In the data rows, zero lies at 4.5, halfway between 4 and 5.
Two rows play each game, the first against the second. How much does the first row win by? 15 is about a draw, 30 a big win and 0 a big loss. Wins can go round in a circle: one row can beat a second, the second a third and the third the first. Each row has two weighted sums of its numbers, A and B, taken from their middle values. A row wins by its A times the other's B, less its B times the other's A.
[6 5 5 5 5 6 5 4 2 5 6 4 4 7 4 6 5 4]
[3 6 9 4 3 4 5 5 5 6 5 5 4 2 3 3 4 6] -> 13
[6 4 5 3 4 7 3 3 3 5 7 5 2 8 6 8 8 5]
[6 6 7 2 3 5 4 8 2 1 6 5 5 8 4 8 4 4] -> 9
[3 5 8 4 2 3 5 6 5 4 5 2 6 1 2 3 4 5]
[6 4 4 1 4 4 5 4 3 5 5 3 3 5 6 7 6 4] -> 16
[6 7 5 5 5 5 6 6 2 1 6 5 3 7 7 6 5 5]
[6 6 3 2 5 6 3 4 3 3 6 4 4 7 4 7 6 3] -> 14
[3 3 4 3 3 4 3 4 6 6 6 4 2 3 3 5 2 6]
[3 3 4 4 2 4 4 7 5 4 3 4 6 0 6 3 5 4] -> 15
[6 7 4 7 4 4 8 7 5 4 2 6 6 5 4 4 7 5]
[6 5 6 3 3 2 5 5 4 3 5 5 4 6 5 7 5 2] -> 11
[6 4 2 4 8 5 5 2 2 4 5 5 5 7 6 7 6 4]
[3 4 5 4 4 4 2 2 7 4 3 4 5 5 3 3 4 4] -> 11
[4 2 5 5 2 6 4 4 7 6 3 6 6 2 3 5 4 3]
[8 3 5 3 5 5 5 4 3 5 5 6 5 7 6 7 7 2] -> 13
[5 6 3 7 6 2 5 4 5 4 3 6 6 4 4 4 6 5]
[3 4 2 4 3 2 5 3 7 6 3 4 4 2 6 1 5 3] -> 15
[7 4 4 5 5 5 6 5 4 5 6 4 3 6 4 8 7 5]
[2 2 6 4 5 7 5 3 6 7 7 4 4 3 5 5 3 3] -> 15
[5 7 2 7 6 5 4 8 4 6 3 6 7 5 6 4 5 3]
[2 3 3 6 3 4 2 2 7 4 4 4 5 4 3 2 3 4] -> 25
[4 3 7 5 4 4 4 2 6 7 7 4 4 5 4 4 3 4]
[6 5 3 8 6 4 4 5 4 5 3 6 4 3 4 3 6 3] -> 13
[5 4 4 5 6 6 6 6 4 3 5 4 1 7 5 5 6 5]
[2 5 6 5 2 2 7 7 6 5 3 6 6 0 6 1 6 7] -> 14
[2 4 2 6 2 2 3 3 7 5 3 5 6 5 3 3 3 4]
[5 7 5 2 4 4 3 4 2 2 6 1 2 5 5 5 6 4] -> 14
[5 6 2 8 5 3 5 7 4 3 1 6 6 3 6 5 6 5]
[5 2 2 5 2 4 4 2 6 6 5 3 4 5 3 3 1 4] -> 16
[7 7 6 1 7 5 7 6 3 2 5 4 7 5 3 6 2 5]
[3 3 7 5 2 5 5 2 5 7 6 3 4 4 4 5 3 6] -> 15
[7 6 5 4 4 5 6 5 4 4 5 5 4 9 4 7 5 6]
[3 5 2 6 4 6 5 4 6 6 3 5 6 4 5 2 5 6] -> 18
[7 7 7 3 6 5 5 7 3 1 8 4 5 5 2 5 5 3]
[2 2 6 3 2 4 4 4 5 5 7 4 3 3 5 4 3 6] -> 15
[6 5 4 3 5 5 4 3 2 2 7 2 4 4 5 6 5 4]
[7 6 5 1 6 5 4 7 3 3 4 4 5 4 6 7 6 2] -> 14
[6 5 2 7 6 3 5 6 4 2 1 5 6 5 3 3 5 3]
[3 3 4 4 2 3 3 4 7 9 2 3 5 3 6 3 3 4] -> 15
[5 5 2 8 5 4 5 4 4 4 3 6 5 5 4 3 7 3]
[6 4 6 1 9 6 5 6 3 4 5 5 5 4 6 6 5 4] -> 7
[6 6 6 5 6 4 7 7 2 3 6 5 4 7 4 8 5 5]
[7 5 3 4 4 6 5 3 3 4 4 4 3 6 3 6 6 2] -> 6
[6 4 5 3 4 7 4 3 3 4 5 4 4 6 4 8 6 5]
[7 4 4 4 7 5 4 4 4 4 7 3 3 5 7 6 4 3] -> 16
[5 7 2 7 7 4 5 5 4 3 1 6 5 3 6 3 7 3]
[7 4 6 3 5 6 4 6 3 5 4 3 4 8 4 6 5 4] -> 11
[7 5 3 3 5 6 7 4 2 5 4 3 5 6 4 6 5 4]
[6 5 5 2 7 6 6 6 3 6 5 4 4 6 3 7 5 5] -> 14
[3 5 5 5 3 1 5 8 5 4 3 6 7 2 7 2 3 3]
[7 6 5 4 5 7 5 6 4 3 7 4 4 8 5 5 5 4] -> 21
[3 4 6 4 4 4 3 3 6 6 5 2 2 3 4 4 2 4]
[3 2 3 6 3 4 4 3 6 3 4 6 6 5 5 2 3 7] -> 18
[5 9 5 6 4 4 5 8 3 2 2 8 8 2 5 3 6 3]
[7 6 6 4 4 7 4 5 3 5 6 1 3 6 4 7 6 6] -> 22
[2 3 6 3 4 4 5 4 6 7 6 3 4 4 2 4 3 6]
[5 9 5 5 4 1 4 8 4 0 2 8 8 1 4 3 6 4] -> 16
[3 4 7 5 2 3 4 6 5 6 6 4 5 2 3 5 4 4]
[6 4 3 5 8 6 5 4 4 5 4 6 2 4 4 6 7 3] -> 3
[7 5 5 3 6 7 7 4 3 7 4 4 3 8 5 8 7 4]
[6 4 6 5 5 7 5 4 4 2 7 5 3 5 7 6 5 5] -> 15
[3 6 6 3 3 3 4 6 4 3 5 5 4 1 3 3 5 4]
[4 4 3 4 4 5 5 2 6 7 3 6 4 5 6 4 6 3] -> 12
[3 4 6 5 3 7 5 2 6 6 7 5 4 5 4 3 2 5]
[2 5 5 5 2 0 3 7 5 5 4 4 5 3 6 2 3 6] -> 21
[5 7 5 2 6 5 5 8 2 3 6 4 6 5 5 6 3 2]
[2 1 5 5 6 4 3 5 7 4 5 4 5 3 4 2 4 6] -> 16
[2 2 6 4 5 2 5 4 6 8 4 2 3 5 4 4 2 5]
[2 2 3 6 3 3 5 5 6 5 4 3 3 4 7 3 1 7] -> 13
[7 6 5 2 7 6 4 5 2 4 5 3 4 6 3 7 4 3]
[3 4 4 7 4 2 6 4 6 6 3 6 5 5 5 3 6 5] -> 16
[5 6 2 2 5 6 6 3 2 3 7 4 3 7 6 7 7 4]
[3 3 4 2 3 4 4 0 6 4 6 2 5 5 4 4 3 5] -> 19
[5 5 2 6 5 6 5 5 3 4 3 8 7 3 5 3 7 4]
[7 5 5 3 7 6 3 4 4 3 5 4 1 5 6 6 7 3] -> 15
[6 5 2 6 8 4 6 6 4 4 4 7 6 4 4 4 6 4]
[3 5 4 3 3 3 3 2 7 4 7 5 4 3 5 5 5 4] -> 17
[6 7 5 3 6 4 4 7 2 4 7 2 4 5 5 6 5 3]
[6 7 7 3 6 6 5 4 2 6 5 4 3 5 5 5 6 6] -> 8
[3 6 6 6 2 1 5 7 5 5 4 5 7 1 4 2 5 6]
[7 6 5 3 5 7 3 2 3 3 5 4 4 7 5 7 4 3] -> 14
[5 5 2 4 6 3 2 4 5 4 0 7 4 3 4 4 6 4]
[6 5 1 7 7 5 5 6 3 5 2 6 4 6 4 4 6 5] -> 18
[7 7 6 4 7 5 6 6 3 3 5 6 5 4 3 5 5 4]
[6 5 3 7 7 4 4 5 4 3 2 6 5 3 4 4 7 5] -> 5
[2 2 2 7 3 2 4 2 6 7 3 5 5 4 4 3 2 3]
[2 1 4 4 4 5 4 3 6 6 4 5 3 4 5 3 2 6] -> 14
[3 1 5 3 1 3 3 4 6 6 7 2 4 4 5 4 2 6]
[3 2 5 5 3 2 4 3 7 4 8 5 5 4 3 5 2 4] -> 3
[3 4 5 6 3 5 3 4 7 4 3 5 6 4 4 2 4 3]
[4 3 4 4 4 7 3 2 6 6 6 3 4 4 4 4 2 6] -> 19
[5 5 6 7 5 4 6 6 4 3 2 7 7 4 7 2 7 4]
[7 4 5 0 5 6 5 5 4 4 5 4 4 7 5 5 7 4] -> 17
[2 4 5 4 4 5 4 2 7 5 5 4 2 3 4 4 3 3]
[5 6 5 3 4 4 5 6 2 3 5 3 6 5 4 6 5 5] -> 18
[6 6 4 7 4 4 2 3 5 3 1 6 7 5 4 4 6 4]
[6 5 5 3 6 5 3 1 3 5 5 5 3 7 4 7 7 4] -> 24
[5 5 2 7 7 2 2 4 3 4 3 6 6 5 3 6 7 3]
[3 5 3 7 1 3 5 7 7 5 3 5 6 2 5 2 4 4] -> 18
[6 6 5 3 7 4 7 6 3 3 5 5 4 5 5 6 3 8]
[2 6 6 5 3 0 3 8 6 5 3 6 4 2 5 3 5 4] -> 17
[3 4 8 4 3 4 4 5 4 7 6 3 4 2 2 4 2 6]
[3 2 5 6 3 2 4 3 6 5 3 6 5 3 4 3 4 3] -> 14
[4 4 6 6 2 3 5 4 6 7 6 6 6 3 2 5 6 6]
[6 5 2 7 6 2 2 5 3 4 3 6 7 3 4 5 6 5] -> 17
[3 4 3 6 3 3 2 4 7 5 3 6 5 4 2 3 4 3]
[2 6 7 5 1 2 6 6 5 4 5 5 4 2 3 1 5 5] -> 13
[6 7 5 4 5 5 6 8 4 2 4 3 5 5 5 6 6 6]
[7 7 6 4 6 5 6 9 2 4 5 5 6 5 4 6 4 5] -> 11
[8 4 5 3 5 7 4 4 3 3 6 4 5 6 6 6 6 6]
[7 4 5 3 5 6 4 6 2 3 7 5 3 5 6 6 6 5] -> 23
[6 4 5 4 6 7 5 7 2 3 6 5 3 6 6 5 8 5]
[7 4 4 4 6 7 5 5 2 4 4 2 4 9 5 7 7 3] -> 13
[7 8 3 3 6 3 6 6 3 0 5 4 6 5 4 6 3 5]
[6 6 5 4 8 6 5 5 3 2 5 4 3 8 3 7 5 4] -> 11
[3 2 3 1 4 5 4 3 5 7 7 5 3 5 4 5 2 6]
[3 3 4 6 4 3 4 4 7 5 3 6 4 4 4 3 4 5] -> 14
[6 9 4 6 6 0 5 9 5 1 2 7 6 1 3 1 4 4]
[3 2 7 6 4 4 4 3 6 9 7 3 4 5 3 3 3 5] -> 18
[5 5 2 7 5 4 4 5 4 2 3 6 5 5 5 3 6 5]
[3 4 5 5 1 3 4 5 6 4 4 5 5 3 6 3 4 5] -> 14
[3 4 5 4 2 5 5 5 6 5 6 5 4 2 6 5 6 4]
[4 3 4 5 5 4 3 4 7 3 3 5 4 4 4 3 4 6] -> 17
[6 4 4 3 6 7 4 4 2 4 6 3 0 8 7 7 8 2]
[7 7 6 4 6 5 7 5 2 5 5 3 5 6 5 7 5 6] -> 16
[6 6 3 8 6 3 3 3 4 4 2 6 7 5 5 3 5 5]
[6 4 4 6 7 4 4 4 4 4 2 8 6 6 5 4 8 5] -> 27
[3 6 6 2 1 3 7 8 4 4 6 4 3 4 1 4 3 6]
[3 2 4 4 3 5 5 2 6 6 7 5 5 5 6 4 4 6] -> 22
[3 4 6 5 4 3 6 4 6 7 4 5 6 4 5 3 3 4]
[3 3 6 4 1 3 4 4 5 6 6 5 3 4 4 6 3 4] -> 15
[6 4 6 6 8 5 3 5 4 2 2 8 4 4 4 4 6 5]
[6 3 4 4 8 4 5 3 2 5 6 6 5 6 6 6 7 3] -> 21
[7 6 4 3 6 7 4 3 2 3 6 6 4 7 5 8 6 5]
[6 7 3 7 6 5 5 5 3 4 2 6 6 4 4 5 4 3] -> 18
[3 3 6 5 3 4 4 3 7 4 6 4 2 2 5 5 2 4]
[3 3 6 4 3 4 4 3 6 5 6 4 3 6 3 3 2 6] -> 19
[5 5 2 4 7 4 6 4 5 3 1 5 6 3 4 3 4 4]
[6 8 6 2 6 6 7 7 3 5 5 5 6 4 5 5 6 4] -> 21
[5 3 2 7 8 4 3 6 3 2 2 6 7 4 6 4 5 3]
[5 5 4 4 6 7 4 6 4 6 7 6 5 5 6 5 5 4] -> 16
[7 5 4 4 3 3 7 5 3 4 7 5 5 6 6 5 4 4]
[4 4 7 6 3 3 5 7 4 3 6 5 4 4 1 4 4 4] -> 10
[3 5 5 5 4 3 5 2 8 6 3 6 4 4 5 3 5 4]
[3 4 3 4 4 4 3 3 7 6 3 5 5 3 6 3 5 5] -> 14
[5 4 5 3 6 8 4 5 3 2 5 4 4 7 3 7 8 5]
[7 6 7 4 4 7 4 4 2 5 6 4 4 8 5 6 7 3] -> 14
[6 5 5 3 6 6 5 4 4 6 6 4 5 8 6 6 6 4]
[5 9 6 8 6 3 4 9 4 2 0 6 7 2 4 4 6 3] -> 11
[3 1 3 3 5 3 6 4 6 4 7 3 4 5 2 4 1 6]
[5 6 1 7 6 3 4 5 4 3 2 5 4 3 5 4 5 4] -> 14
[5 5 5 3 6 6 4 5 4 2 5 4 4 8 4 8 5 6]
[3 4 7 4 5 4 6 2 7 6 7 4 3 4 2 4 1 7] -> 15
[6 6 6 3 6 7 5 6 2 5 6 2 4 7 5 6 5 4]
[2 2 6 4 3 4 4 3 7 5 6 3 6 5 4 3 2 5] -> 19
[6 7 6 3 4 5 3 5 2 3 5 4 7 4 7 7 3 3]
[2 5 4 5 3 5 2 3 7 6 3 3 6 4 6 3 4 5] -> 27
[3 5 4 6 3 3 5 5 5 8 6 5 4 3 3 4 4 6]
[3 2 5 5 2 3 7 4 5 5 6 3 3 3 3 4 0 7] -> 15
[2 4 6 4 5 3 4 6 6 5 6 3 5 5 4 4 3 4]
[7 3 5 2 5 5 5 5 3 5 6 3 3 8 4 8 5 6] -> 22
[7 4 5 3 5 8 6 3 3 3 5 5 4 7 5 7 5 4]
[3 3 6 5 4 3 4 4 6 7 5 3 4 4 3 4 2 5] -> 15
[6 7 5 8 7 5 3 6 4 4 2 8 5 4 4 2 7 5]
[5 6 4 5 7 4 1 6 4 4 2 8 4 3 4 2 7 4] -> 17
[2 2 4 5 3 4 3 3 8 4 5 7 4 3 3 3 3 6]
[4 5 5 3 3 4 6 5 6 8 6 2 4 4 4 4 0 5] -> 11
[6 5 5 5 6 7 4 5 3 4 5 5 3 5 5 7 6 5]
[5 6 4 8 6 4 2 6 5 3 1 6 5 5 4 3 6 3] -> 15
[3 3 4 6 3 3 4 3 7 4 2 5 4 3 5 3 4 5]
[3 5 4 4 3 3 4 3 8 6 4 4 6 2 4 3 4 4] -> 13
[5 6 5 1 7 4 7 5 2 3 5 4 5 6 4 7 4 5]
[3 5 4 4 4 4 6 3 6 7 3 4 4 4 3 3 5 6] -> 11
[3 2 4 3 4 3 4 4 7 5 4 4 5 5 5 3 4 4]
[2 4 3 4 2 2 4 3 7 5 4 3 6 2 4 3 3 6] -> 8
[5 5 5 6 7 4 4 5 3 4 4 6 5 4 3 3 6 3]
[7 4 6 4 6 7 5 4 2 4 6 3 5 5 5 7 7 2] -> 14
[7 5 4 3 6 5 4 3 3 5 5 5 2 6 4 7 8 6]
[3 1 6 4 4 3 6 2 6 4 6 4 4 3 8 4 2 5] -> 12
[3 3 6 4 2 4 6 1 6 5 6 3 4 6 4 4 3 5]
[6 4 5 3 4 7 4 2 3 4 7 4 2 6 7 6 6 4] -> 17
[5 5 2 7 7 3 4 5 4 3 1 7 6 5 5 4 5 4]
[3 4 7 7 2 2 5 5 5 4 5 2 4 1 4 4 3 6] -> 16
[4 4 4 4 3 4 5 4 6 7 6 4 4 4 5 5 1 6]
[3 4 7 3 2 4 5 5 6 6 6 4 5 1 3 3 3 6] -> 16
[7 4 6 3 6 5 6 3 2 4 5 4 3 7 4 6 7 5]
[5 3 5 3 6 6 4 5 1 4 6 3 4 7 7 8 7 4] -> 10
[3 2 8 4 2 6 6 2 5 6 5 3 4 5 5 5 2 7]
[2 4 4 7 5 5 6 4 6 6 3 5 6 5 4 3 3 7] -> 9
[6 5 4 4 5 7 7 6 3 3 6 4 3 5 5 5 5 5]
[6 4 3 6 7 2 5 6 3 3 2 6 5 6 3 4 5 4] -> 11
[6 6 1 7 8 4 5 5 3 3 3 5 7 4 5 4 6 4]
[5 7 4 4 7 0 1 8 3 0 1 9 9 1 4 2 7 4] -> 14
[2 3 2 4 3 3 5 3 5 6 4 4 5 5 4 2 4 3]
[3 3 6 5 4 4 6 3 6 6 5 2 5 4 5 5 0 4] -> 16
